In the rows, 128 means zero.
Families of rows that turns and mirrors carry onto each other, the same ones carrying the whole set onto itself: the rest of each named row's family, in list order
7 families of 4 rows
k_815: [ 86 128 123 117 120 123 105 107 167  90 113 136  99  89 124 119 126 112
 103 105]
k_890: [148 105  98 140 117 117 108 119 144 112 107 129 132  99 129 151 110  93
 138  94]
k_229: [ 76 112  87 101 112 129 124 131 170  85 115 131 106  95 123 137 148 143
 101 107]
k_245: [158  91  89 100 120 126 133 138 154 118 131 123 130 118 125 156 109 131
 108 102]
k_279: [104 116 129  89 127 107 108 148 145 131 159 124 145  92 135 149 174 145
 121 107]
k_124: [118 132 112 126 160  97 117 126 138 109 137 136  99 108 107 134 147  74
 135  89]
k_4: [ 97 112  94 108 125 140 177 114 155 132 124 140 116  92 122 153 111 120
 150 120]
k_503: [111 157 140 127 132  95 105 107 140 104 112 124 146 122 108 145 157 117
 151 132]
k_614: [136 127 107  80  98 106 100 159 151 126 144 136 130 110 130 169 136 143
 124 117]
k_594: [129 141 118 123  99 102  77 138 144 118 120 138 130  90 133 159 138 105
 152 108]
k_170: [126 120 122 142 104  96 144  87 167 111 111 124 142 120 125 159 117 115
 146 137]
k_68: [124 114  96 108 148 125 153 129 143 109 116 108 153 141 102 144 138 147
 116 120]
k_500: [ 99 152 109 107 144 102 106 161 131 124 142 138 112 102  99 138 154  98
 135  93]
k_801: [ 91 134 114  84 122 135 162 129 158 143 142 146 115  96 119 153 114 130
 143 126]
k_677: [127  79 107 101 146 125 140 130 146 128 150 115 146 101 134 142 149 139
 105  96]
k_991: [ 91 150 132  98 114 115 142 112 159 133 142 148 105  88 126 157 127 113
 162 134]
k_985: [ 96 126 109 123 122 120 157  97 158 123 124 146 108  84 128 160 123 101
 170 123]
k_294: [124 104  82 114 155 107 145 129 148  99 142 131 101 118 107 148 152  97
 126  89]
k_89: [125  82 116 138 149 119 124 104 139 117 124 114 146  89 135 133 143 102
 129  86]
k_791: [103 123  78  95 145 112 134 165 141 115 147 129 116 112 101 149 160 124
 126  94]
k_415: [ 68 133 109 109 110 130 103 137 159 101 107 134 112  83 119 126 137 132
 101 105]
k_429: [102 142 119 110  97 114 138 143 153 140 121 122 158 116 110 157 114 153
 126 143]
k_135: [115 151 147 125 101  96 123 112 159 132 121 127 145 109 118 149 115 122
 139 143]
k_839: [111 154 129  94 133 109 123 143 140 119 129 117 153 134 102 147 155 149
 123 134]
k_254: [106 122 136 129 131 102  91 119 135 121 134 128 145  75 140 141 168 106
 148  99]
k_752: [ 92 106 101 112 120 124 124 103 176  80 115 131  98  96 127 132 137 122
 102 106]
k_591: [117 106  92 126 102 114 163 119 163 122 109 116 157 123 117 164 120 146
 133 131]
k_803: [124 120 107 145 148 112 136  94 144  95  97 112 148 131 109 144 143 110
 144 119]

Which other rows belong to the same family as k_254? k_279, k_677, k_89
Which other rows belong to the same family as k_801? k_4, k_991, k_985
Which other rows belong to the same family as k_752? k_815, k_229, k_415
Which other rows belong to the same family as k_614? k_890, k_245, k_594
Which other rows belong to the same family as k_503? k_68, k_839, k_803

Families of rows that turns and mirrors carry onto each other, the same ones carrying the whole set onto itself: the rest of each named row's family, in list order
11 families of 3 rows
k_248: [111 138 111 128 128 125 151 124 130 133 140 133 125 113  98 101  77 163]
k_263: [116 123  87 143  90 115 123 112 123 123 135 111 152 117 112 125 102 142]
k_221: [106 136 165 129 107 140 149 108 127 154 156 127 135 124 108 103 127 138]
k_530: [139 133 135 114 130 151 161 121 142 106 148 133  96 114 126 110 148 139]
k_520: [112 142 111 137 138 104 129 113 131 138 124 125 165 140 145 146  92 113]
k_586: [111 118 123 135 136 123  88 140 110  99 139 135 142 135 109 146 106 113]
k_780: [128 159 130 128 107 123 155 122 113 114 150 155 106 119 151 148 144 131]
k_366: [134 136 152 121 104 142 149 141 161 126 118 123 128 139 139 151 149 125]
k_82: [122 115 113 121 132 150 131 153 142  85 126 111 130 130 135 136 147 122]
k_661: [144 134 139 109 152 145 111 118 126 139 118 106 106 118 145  95 106 133]
k_299: [168 106 138 105 125 123 144 139 151 160 131 142 130 111 132 123 126 139]
k_729: [116 125 114 130  90 119 153 116 142 134 146 134 149 109 111 166 121 121]
k_908: [150 138 166 132 142 140 114 117 129 100 112 151 125 128 144 115 132 123]
k_711: [144 137 124 101 132 108 129  84 123 154 144 133 148 112 120 132  93 144]
k_901: [131 118 126 103 136 128 126 170 140 131 147 120 143 142 108 160 124 151]
k_557: [136 161 102 150 139 122 135 131 111 108 109 123 153 122 143 109 137 145]
k_672: [140 109 129 112  92 127 118 140 142 106 126 134 135 126 159 158 120 135]
k_185: [136 157 128 115 119 143 137 111 119 116  95 127 125  99 121  91 136 142]
k_549: [148 149 124 115 140 112 121 105 111 156 109 127 136 122 149 115 135 104]
k_73: [110 147 133 140 140 114 111 143 121 109  86 139 124 138 149 139 131 131]
k_115: [101 126  97 136 121 130 117 153 126 118  96 110 143 128 125 111 105 120]
k_348: [ 96 122 120 124 115 103 110 121 124 121 135 140 124 123 102 156  86 157]
k_870: [156 127 115 132 118 118 140 119 131 153 133 129 119 115 131  79 110 157]
k_888: [137 137 149 110 120 113 122 108 121 145 119 151  84 111 122 110 124 152]
k_136: [ 99 162 114 138 162 137 120 125 106 111 128 104 132 130 137 130 104 123]
k_699: [140 121 112 106 131 111 125 161 108 136 167 148 110 128 135 140 115 148]
k_621: [125 153 134 112 116 128 156 136 122 147 164 133 105 125 100 146 149 135]
k_616: [124 127 147 134 119 123 127 104 123 132 165 156  98 123 103 117  97 125]
k_539: [109 135 129 119 111 140 122  84 130 124 144 103 118 110 117 131  81 132]
k_427: [134 151 113 131 155 119 150 158 112 128 131 142 152 121 131 148 150 124]
k_634: [111 105 105 119 128 137 145 144 140 112 174 121 108 127 103 130 111 139]
k_564: [ 91 125 132 128 135 132 116 149 107 139 155 113 164 136 102 125 124 135]
k_12: [126 127 169 123 132 149 122 138 131 131 115 117 164 134 137 107 143 140]

Which other rows belong to the same family as k_136? k_661, k_539
Which other rows belong to the same family as k_299? k_729, k_427
Which other rows belong to the same family as k_12? k_221, k_564
Which other rows belong to the same family as k_672? k_780, k_699
Which other rows belong to the same family as k_248? k_185, k_115
Which other rows belong to the same family as k_586? k_908, k_616
Which other rows belong to the same family as k_888? k_73, k_348

Families of rows that turns and mirrors carry onto each other, the same ones carrying the whole set onto itself: the rest of each named row's family, in list order
4 families of 8 rows
k_132: [161 112 124 145 128 107 148 140 137 148]
k_914: [134 105 137  92 106 110 110 109 119 126]
k_179: [134 123  87 136 121 130  88 147 131 117]
k_763: [106 118 131  91 132 132 106 110 124 121]
k_183: [147 115 145 130  99  92 133 107 120 135]
k_55: [124 128 101 123 129 122  97 137 137 162]
k_67: [155 116  93 164 112 123 134 145 130 122]
k_351: [144 119 107  98 106 118  97 119 137 153]
k_373: [109 118 117 108 141 141 104 111 121  98]
k_751: [106 123 134 100 102 129 109 114 114 123]
k_858: [127 123 111 154 111 102 148 126 117  89]
k_92: [124 131  68 121 119 127 114 131 131 104]
k_390: [129 113 144 129  96 120 153 113 112 131]
k_485: [117 124 121 122 118 139 103 119 118  85]
k_402: [139 115 127 150 113 131 149 116 117  90]
k_53: [152 127 113 134  97 106 124 114 137 161]
k_196: [146 115 111 143 100 112 138 140 123 162]
k_546: [112 118 103 117 121 114 121 126 113  79]
k_352: [120 112 123 135 129 128 156 101 107 106]
k_244: [145 116 115 159 123 103 143 136 129 160]
k_213: [133 136  79 160 115 110 135 135 134 113]
k_483: [119 124  79 143 137 110  99 139 118 143]
k_507: [142 109  98 160 132 109 155 132 112 139]
k_753: [ 96 132 108 118 136 131 101 107 113 113]
k_353: [116 134 138 102 135 127  94 113 139 123]
k_589: [148 118 103 172 131 112 140 135 129 138]
k_599: [126 131  81 138 138 130  91 134 138 137]
k_883: [124 124 103 116 105 119  91 143 126 155]
k_138: [140 129 107 128 138 109  90 146 141 152]
k_987: [128 105 154 129 123 114 155 112 117 123]
k_767: [131 103 139 142 133 120 150 112 111 100]
k_571: [136 115 153 117 128 123 148 106 128 117]

Which other rows belong to the same family as k_92? k_914, k_183, k_351, k_858, k_53, k_546, k_213
Which other rows belong to the same family as k_67? k_179, k_751, k_390, k_485, k_402, k_196, k_883
Which other rows belong to the same family as k_987? k_763, k_55, k_373, k_244, k_589, k_599, k_767
Which other rows belong to the same family as k_353? k_132, k_352, k_483, k_507, k_753, k_138, k_571

